Each named turn below is shown by a few rows before and after it. Which turns, in which order, take the first row of each later pair to the second? The first pair is answered.
turn Q_939:
-122	-17	-25	8	302	342	-28	146	-47	-88	-244	-131	-73	-48	255	143	148	87	212	-9	-151	-47	-211	66	36	117 -> 32	-113	45	23	145	250	11	210	-14	-73	-110	-87	0	-132	164	214	236	-70	92	-85	15	-22	-413	166	151	163
-4	61	-72	-69	119	323	31	7	-62	-167	-201	-243	-223	95	-94	-116	89	176	218	99	78	164	-11	-48	98	-69 -> 78	-64	-52	-78	-5	311	73	103	-24	-126	-202	-250	-189	-4	-114	-19	77	207	204	-1	46	167	-181	150	94	-53
-135	26	-88	-47	-16	21	277	-26	50	2	-59	-215	45	-132	133	156	28	129	137	100	-83	35	-245	114	-134	128 -> -21	23	-3	-33	-108	-71	286	-8	69	-17	83	-158	95	-168	39	144	137	-65	21	75	124	52	-323	90	0	161
turn Q_982:
247	-114	260	259	-33	66	-202	-77	281	145	-13	-290	-20	-202	33	191	20	34	-97	104	6	-59	-284	4	334	125 -> 282	-154	394	38	34	9	-350	-75	163	123	54	-133	-36	-176	-107	207	-139	105	-131	-78	-29	-45	-189	-3	337	86
-297	142	-124	152	204	96	-153	-234	113	76	-180	-39	2	-11	26	-133	81	135	213	249	33	165	110	-163	-122	-32 -> -270	127	-7	-40	253	33	-298	-231	23	55	-130	118	-16	8	-137	-105	-60	201	176	75	-13	185	205	-161	-118	-72
-298	67	-117	-241	96	-26	151	-48	-137	-165	-63	-240	-40	268	-63	13	-298	257	210	-89	-273	-135	358	-211	-264	-97 -> -287	130	-210	-43	34	-26	317	-99	-29	-174	-53	-391	-5	318	66	-20	-159	131	196	114	-163	-160	313	-272	-251	-74
-255	84	-193	-163	126	93	-93	-98	-88	-345	78	133	-125	-30	-185	-94	405	-327	187	63	220	80	289	-284	264	161 -> -381	-21	-272	-100	135	321	-112	49	-44	-278	-156	102	-190	-236	-21	-61	457	-142	321	60	4	117	117	-28	183	217
turn Q_295:
-8	-138	-1	-378	-10	-349	-351	-216	-12	-52	-92	454	75	-60	-136	-59	-345	2	191	-273	-47	97	69	230	-113	-280 -> -8	-133	-9	-393	-19	-337	-356	-216	-21	-78	-75	476	66	-84	-150	-61	-287	-42	205	-282	-23	109	73	236	-74	-248
-24	-34	-41	-304	-30	170	-38	93	97	-33	-73	-74	-185	61	-34	-55	-136	97	217	-187	-224	-29	124	153	-117	50 -> 143	-84	61	-262	-168	56	38	129	142	48	25	-109	-86	77	-38	8	-215	63	90	-228	-155	-39	5	231	-127	-5
114	43	72	284	-45	-174	247	125	284	234	98	3	215	197	61	-61	-223	9	-156	191	145	30	-13	-189	-87	-45 -> -19	-1	-13	118	14	-23	110	170	220	-29	136	146	75	7	-153	-72	254	-305	-17	112	320	113	6	-188	252	218
48	129	104	61	92	-214	-81	-36	-98	-99	240	95	-14	42	-1	-60	14	-74	-90	14	139	-2	36	-204	57	58 -> -25	162	74	76	154	-169	-105	-67	-112	-114	172	90	-48	56	42	-89	-14	-26	-40	56	82	-17	103	-260	7	40
turn Q_539:
140	8	-255	385	-132	325	224	-15	72	151	-142	-454	159	-80	251	62	-49	-15	336	586	156	-91	97	62	-173	145 -> 130	132	-168	352	13	205	66	-103	0	252	-151	-367	148	56	272	-30	-320	162	256	580	90	-107	314	-170	-261	14
-94	78	-27	15	204	152	-116	186	-55	-104	-12	76	-110	-209	198	54	-119	268	-84	-218	-167	63	28	127	-147	47 -> 58	99	110	33	133	-17	-131	170	-61	-19	101	121	-48	-146	136	49	-242	231	-263	-268	-68	54	4	62	-130	-45
-14	127	-130	-56	32	-92	111	-175	10	-107	-19	-63	20	138	24	-45	-48	92	80	108	-6	-50	130	-177	-113	-89 -> 124	82	-45	-36	-82	-201	152	-163	27	-56	98	-52	85	140	-21	-9	-59	10	-47	64	105	-65	39	-155	-61	-110
Then:
(two turns a pair)
28	-56	-112	4	-141	-75	361	-47	127	-14	50	-264	162	116	42	137	7	-46	48	72	57	-44	-133	69	-137	16 -> -63	-157	-45	-188	-11	40	94	69	23	30	-103	-53	63	-79	-21	170	-94	206	126	-168	-163	33	-152	258	-158	35 -> Q_939 Q_982
283	-178	247	-356	-257	-8	205	64	-87	-72	177	-65	69	97	-272	272	-213	-6	-63	-362	-55	-14	-137	253	-198	-112 -> -132	137	41	-389	187	157	-38	-180	-214	-326	59	52	-134	216	-292	-2	93	-150	157	-117	8	13	415	-322	-5	0 -> Q_939 Q_295
-5	-170	39	-19	-130	98	113	83	-48	118	109	-142	228	-331	-99	126	-42	-45	83	-17	-32	-172	54	259	12	56 -> -164	-46	-7	-151	69	139	-27	-52	-155	-41	62	-86	140	-230	-165	19	11	-62	212	43	-39	-158	350	5	60	77 -> Q_982 Q_295
35	-151	163	-303	6	18	-83	82	-95	-217	111	46	14	-26	-128	143	-107	-13	140	-108	-68	67	74	108	-76	45 -> -55	-21	123	-262	112	28	-114	5	-106	-199	44	39	-23	63	-50	71	-171	81	171	-3	-139	54	224	-44	-142	-16 -> Q_939 Q_295
-23	80	31	-151	227	-83	-306	162	-39	55	-110	221	-126	-114	-2	-47	-111	189	-77	-186	-19	57	56	62	-55	49 -> 79	122	69	-125	171	-200	-295	114	-9	44	33	223	-89	-76	-59	-68	-54	-1	-200	-171	163	45	57	-59	44	41 -> Q_539 Q_939
-41	198	-4	-21	124	128	-163	202	-130	185	-65	91	51	86	28	-158	-4	109	32	25	-49	0	54	85	168	-53 -> 24	139	20	-44	39	92	-163	238	-129	156	16	114	78	28	-59	-115	100	-4	-12	-30	46	17	-32	162	257	1 -> Q_295 Q_295
-47	46	92	-306	57	74	-162	20	-140	-337	-58	69	-146	72	-253	-86	111	30	108	-138	-39	31	177	-98	-31	89 -> -46	224	-19	-12	69	8	-20	-100	-40	-245	-72	-109	-83	196	-33	-194	116	-31	44	161	48	-16	240	-352	-91	22 -> Q_982 Q_539
-243	13	-194	271	330	199	-128	-85	142	-51	-173	-26	-133	-45	247	-169	112	222	230	202	-145	-9	261	-214	-52	18 -> 301	-40	103	435	-48	-277	89	-62	257	183	215	-90	148	88	191	-80	-132	9	-235	132	174	-56	-24	-196	-13	-170 -> Q_295 Q_939
-84	-235	56	-333	-167	32	220	68	-61	-303	70	-134	92	188	-130	134	-66	94	164	-181	-64	-59	20	189	-171	-10 -> -169	-126	-52	-215	-137	68	310	-42	-6	-403	69	-235	81	258	-58	52	102	-59	205	9	31	-80	108	24	-113	27 -> Q_982 Q_295
233	-190	0	30	-427	-62	338	-10	11	-135	127	-309	126	68	13	277	54	-101	114	-26	27	-13	-123	267	-77	107 -> 124	-224	-56	-8	-380	70	289	28	-12	-183	37	-276	63	-32	-4	273	165	-89	208	-42	-40	10	-138	343	-43	189 -> Q_539 Q_939
148	-103	117	97	-105	85	-253	201	69	118	1	126	57	-86	120	-38	-68	261	38	-353	-202	106	-270	240	49	-69 -> 88	230	68	136	45	-117	-167	-157	-3	-30	173	10	87	366	114	-230	-110	51	19	-55	0	24	205	-371	56	-178 -> Q_982 Q_939
-113	-208	-206	-219	-80	437	-11	246	29	-66	-192	-35	-60	-358	-58	187	312	24	299	-101	-117	48	-269	567	61	265 -> 79	-222	65	-278	-87	250	-226	302	-24	179	-146	154	-2	-360	-94	193	-108	292	64	-321	-225	72	-296	590	-25	64 -> Q_539 Q_939
-3	-62	221	-478	36	-179	2	-135	-237	-312	435	128	28	219	-335	115	-161	-145	-44	-350	37	-103	10	-90	202	-40 -> 49	-24	246	-405	5	-264	35	-150	-198	-264	464	100	54	259	-314	86	-224	-153	-124	-309	75	-114	10	-135	172	-77 -> Q_295 Q_539
-251	273	-97	-23	352	-72	-408	50	51	255	-315	221	-193	-157	118	-233	48	223	-80	303	-36	28	66	-216	116	-58 -> 117	-51	-26	99	-166	-178	14	253	262	316	-118	11	18	-309	99	41	208	-19	-250	213	158	-11	-532	309	163	13 -> Q_295 Q_539
-60	-119	-113	-277	-143	101	175	10	-54	-215	30	-107	20	66	-136	161	-92	93	133	-113	-116	-25	-65	212	-134	69 -> -110	-5	-165	-259	-65	57	203	-111	-60	-307	97	-155	16	205	-134	71	-21	-37	158	20	-14	-42	104	-20	-84	66 -> Q_982 Q_295
